In the rows, zero is written as 128.
Each named move below is a turn or a mirror, shown by a few rows before and after it. Which moves, in which order, take the first row of each later pair to the second? The first pair is answered.
j796:
[142 135 108 120 117 143 136 132 103 108 127 142 141 124 139 113 124 143
 120 132 124 138 143] |-> [147 121 106 118 117 152 132 129 112 111 133 145 128 122 148 108 120 141
 119 125 126 136 139]
[ 81 176 148 160 155  64 157 169  69 107 111 106 211 178 125 166 152 129
 116 157 167 119 194] |-> [161  68 138 121 139 194 101  82 169 171 194 112  72 105 196 101 129  83
 117 102 105 102  72]
[168  82 119 108 126 195 129  73 153 160 161 124 104 121 120 105 119 105
 127 102 106 138  80] |-> [117 158 126 134 139 103 171 132  84 119 101 118 199 168  75 152 141 139
 125 141 150 146 161]
[141 147 120 122 116 122 162 114 100 120 153 125 152 141 112 120 126 143
 129 131 118  99 132] |-> [147 129 121 113 119 139 153 103 112 128 163 121 137 132 123 111 120 137
 127 121 106 100 118]
j941:
[ 83  86 153 136 141 121 129 137 124 130 147 156 114 136 128 156 148 110
 148 129 147 141 116] |-> [115  93 132 136 143 136 147 141  82 129 152 168 136 124 121 132 153 143
 141 129 145 140 131]
[128 133 129 128 115 129 128 116 147 105 116 142 140 149 118 113 120 129
  95 140 133 109 139] |-> [126 129 129 130 115 128 128 117 150 102 118 144 140 149 122 115 118 132
  99 143 133 108 136]
[132 128 147  56  80 145 145  85  96 127 156 138  65 140 106  79 119 133
 126 138  83 104  74] |-> [119 124 153  56  79 138 141  89 108 133 150 132  55 141 112  88 118 122
 124 140  83 106  72]
j420:
[153 152 121  95 153  95 139 153 154 196 120 127 199  97 136 130 127 178
 132 200 121 156 157] |-> [129 171 138 107 152  67 142 159 151 174 103 106 203 125 121 157 131 160
 145 204 125 152 157]
[139 137 123 139 128 148 128 138 125 156  95 126 110 131 139 153 163 113
 132  93 127 117 134] |-> [148 135 120 140 125 152 132 138 124 161 103 127 109 131 144 149 165 120
 128  95 129 118 133]
[197 121  85 126  80 135 170 116  63  97 157 138 166 117 110  81 120 162
  87 116 114 102 120] |-> [172 102  84 104 101 149 135 158 123 131 155 178 161  85 141  77  91 170
  53 150 122 127 141]
j159:
[131 135 133 116  97 119 149 104 142 101 136 129 119 118 121 111  67 149
 119 121  79 128 120] |-> [ 99 134 146 123 102 101 141 113 168 106 126 131 115 123 127 133  61 134
 119 137  84 140 125]
[165 131 112 124 101 139 137 144 113 119 133 129 139 137 131 114 107 119
 131 109 119 120 101] |-> [128 127 127 122 112 132 114 157 157 132 119 135 121 129 148 136  99 102
 129 129 120 130 103]
[149 115 110 159 145 152 115 103 169 151 133 128 110  71 148 110 130 163
 110 161 136 135 115] |-> [104 149 124 182 152  96 126 120 159 132  98 115 133 111 132 149 143 156
 119 176 157 131 141]
Then:
Between the rows of a pair lie 2 to 3 moves.
[176 124 102 112  78 144 133 110  74  94 181 142 143 120 109  76 134 150
 117 117 111 111  98] |-> [ 83 147 120 117 111  85 103 181 127 107 126 168 168 123 115 133 123 153
  96 183 150 149 156]  j796 then j159 then j796
[ 90 116 105 127 164 122 128 171 127 193 123 180 173  98 129  94 136 168
 118 166 168 169 194] |-> [ 40 131 159 149 141  72 107 137 181 158  99 117 124 156 129 167 141  81
 155 153 161 140 141]  j941 then j796 then j420
[103 157 139 138 106  68 122 128  82 101 115 155 169 187 100 167 146 141
 106 117 153 116 157] |-> [ 76 149 159 139 106  63 103 116 126 107 114 141 132 197 112 191 146 107
 114 118 151 117 133]  j796 then j420 then j159
[121 108 167 138  96 103 116 114 162  88 132  97 123 149 129 160  84  90
 119 117 118  97 117] |-> [105 126 145 133 124  91 120 165 140 104 110 137 173 129 125 150  84 144
  91 152 147 124 179]  j941 then j159 then j796
[150 132 145 117 134 146 126 125 158 148 152 125  89 129 125 119 116 134
 119 132 126 114 107] |-> [138 133 146 112 139 145 121 140 163 158 142 134  98 125 127 123 109 144
 110 146 132 121 121]  j941 then j420
[106 116 111 138 149 141 141 129 123 199  80 163 108 133 107 113 176 179
 134 119 132 160 155] |-> [ 94 110 137 148 143 132 128 105 153 191  79 131  73 152 111 142 181 132
 150 104 125 144 119]  j941 then j420 then j796
[103 147 138 105  99 101 130 170 121  71 122 139 195 124 123 145 101 135
  80 158 153 144 165] |-> [136 151 138 123  74 104 152 113  84  39 139  97 180 154 104 141 118 112
 116 118 135 117 123]  j420 then j941 then j420
[104 177 160 144 134  91 127 118 133  63  81  78 125 142 121 163 142  81
 140  63 139 127 105] |-> [132 188 139 145 125 104 148 117  86  47  93  84 154 137 112 136 146 105
 136  59 137 119 116]  j159 then j941 then j796
[ 98 106 137  91 136 152 111 111 169 121 176 134  84 107 146 115 122 100
 121 128 111 139  98] |-> [ 72 137 127  87 152 122 126 163 139 115 148 161 140 105 126 121 127 144
  99 165 144 162 166]  j941 then j420 then j796
[136 107 100 124 117 147 133  93  88 162 132 177  90  58 135 104 142 122
 145 128  97 114 122] |-> [136 112  99 124 119 144 134 100  88 160 124 183  99  57 140 104 141 131
 142 137 100 114 136]  j796 then j420 then j796
[128 126 155 117 101  99 141  77 127 132 131  87 127 153 152 166 158 110
 150  86 112  88  96] |-> [ 89 104 155  97 136 108 104 131 179 185 117 142 121 112 181 164 143 127
 120 127 127 131 138]  j941 then j420 then j159
[107 136 159 121 111 113 103 120 168 103 124 127 107 146 143 161  95  92
 129 141 120 112 128] |-> [104 128 151 111 121 125  96 141 179 119 130 146 108 123 151 150  84 109
 112 149 124 127 142]  j941 then j420 then j941
[136  95 149 119 128 185  87 112 163 143 132 138  99 115 146 118 116  97
 118 115 108 100 105] |-> [122 100 142 113 141 178  80 146 164 149 118 161 123 108 151 114 109 119
 102 136 125 114 138]  j941 then j420
[141 101 120 105 123 168 107 111 154 147 148 143 109  96 143 117 119 120
 114 135 111 136 103] |-> [139 118 131 129 113 146 123  79 134 128 134 106 107 135 123 138 139  91
 142 111 106 113  84]  j159 then j420 then j796
[199 102 106 113  98 180 155 102 114  99 197 141 134  89 139  86  85 149
 117 102 104  92  86] |-> [169 144  94 117 115 132 172 160  78  88 163 160 202  96 119  97  89 192
  97 139 134 112 152]  j796 then j420
[186 123 122 147 124 110 167  79  89  93 150  71  99  96 109 112 123 139
 146  76 105  66  77] |-> [156 133  97 135 169 103 156 165  87 146 117 145 157  56 115  95 123 219
 106 136 141 122 173]  j420 then j159 then j941
[114 130 170 121  93 135 110 113 167  91 110 116  96 141 150 182 122 108
 139 135 127 121  85] |-> [163 152 124 122  96 142 159 129  69  75 117 134 164 131 119 141 137 184
 130 133 134 126 133]  j796 then j941
[124  90 151  99 120 159  96 101 181 144 125 134  75 127 142 143 110  95
 135 114 122  90 107] |-> [113 152 131 119 130 106 151 145  86 112  89 143 176 155  99 152 126 152
 132 140 155  98 182]  j796 then j941
[145 127 139 129  97 140 125 100 146  89 157 100 105 143 120 132 119  91
 134 106 101  85  73] |-> [104 163 136 136 120  86 130 171 121  77 112 129 178 147 105 148 117 142
 107 157 143 115 155]  j420 then j420 then j796
[157 124 126 155  76 205 172 106 105 111 134 107 142 106 118  72  96 110
 107  60  73  71 118] |-> [107  95 158 148  88 193 122 120 194 128 129 116 101 104 149 104  75  72
 101  83  76  83 101]  j941 then j420 then j420
[123 137 149 157 132 113  97 108 132  78  82  97 105 146 142 128 128 115
 110 158 114 137 148] |-> [117 128 147 155 142 119  93 125 135  98  79 115 117 132 147 123 126 128
  99 169 124 152 166]  j941 then j159 then j159
[ 71 157 131 131 141  90 111 172 129 137  87 159 143 138 129 160 132 124
 131 161 152 159 171] |-> [124 167 128 149 110  93 151 113  64  90 109 108 143 171 102 144 154 112
 167 108 130 118 128]  j796 then j420 then j159
[ 94 173 136 133 147 111 140 142  86 130 102 149 168 140  86 141 129 118
 136 161 161 131 172] |-> [147 148 103 113 138 164 150 125  65 138 141 163 166 109  91  87 117 147
 132 133 141 125 154]  j159 then j796
[126 125 118 162 149 116  84 124 156 204 104 149 107  90 129 100 112  99
 117 159 122 142 103] |-> [137 163 105 181 146  85 129 131  80 167  89 143 166 121  96  95 125 131
 122 155 137 135 141]  j941 then j420 then j159
[114 128 123 102 158 150 114 195 165 170 119 167 121  71 127 116 111 145
 108 144 137 163 173] |-> [ 86 144 162 134 138 108 108 148 200 131 105 104  84 132 118 179 121  64
 149 120 128 134 116]  j420 then j796 then j420
[170  61  93 105 141 176 104 138 150 193 127 140  79  84 152  94 126 141
 102 139 127 126 130] |-> [181  77  81 119 150 169 129 138 103 197 119 145 108  87 130  82 143 171
 109 135 137 127 157]  j159 then j796 then j941
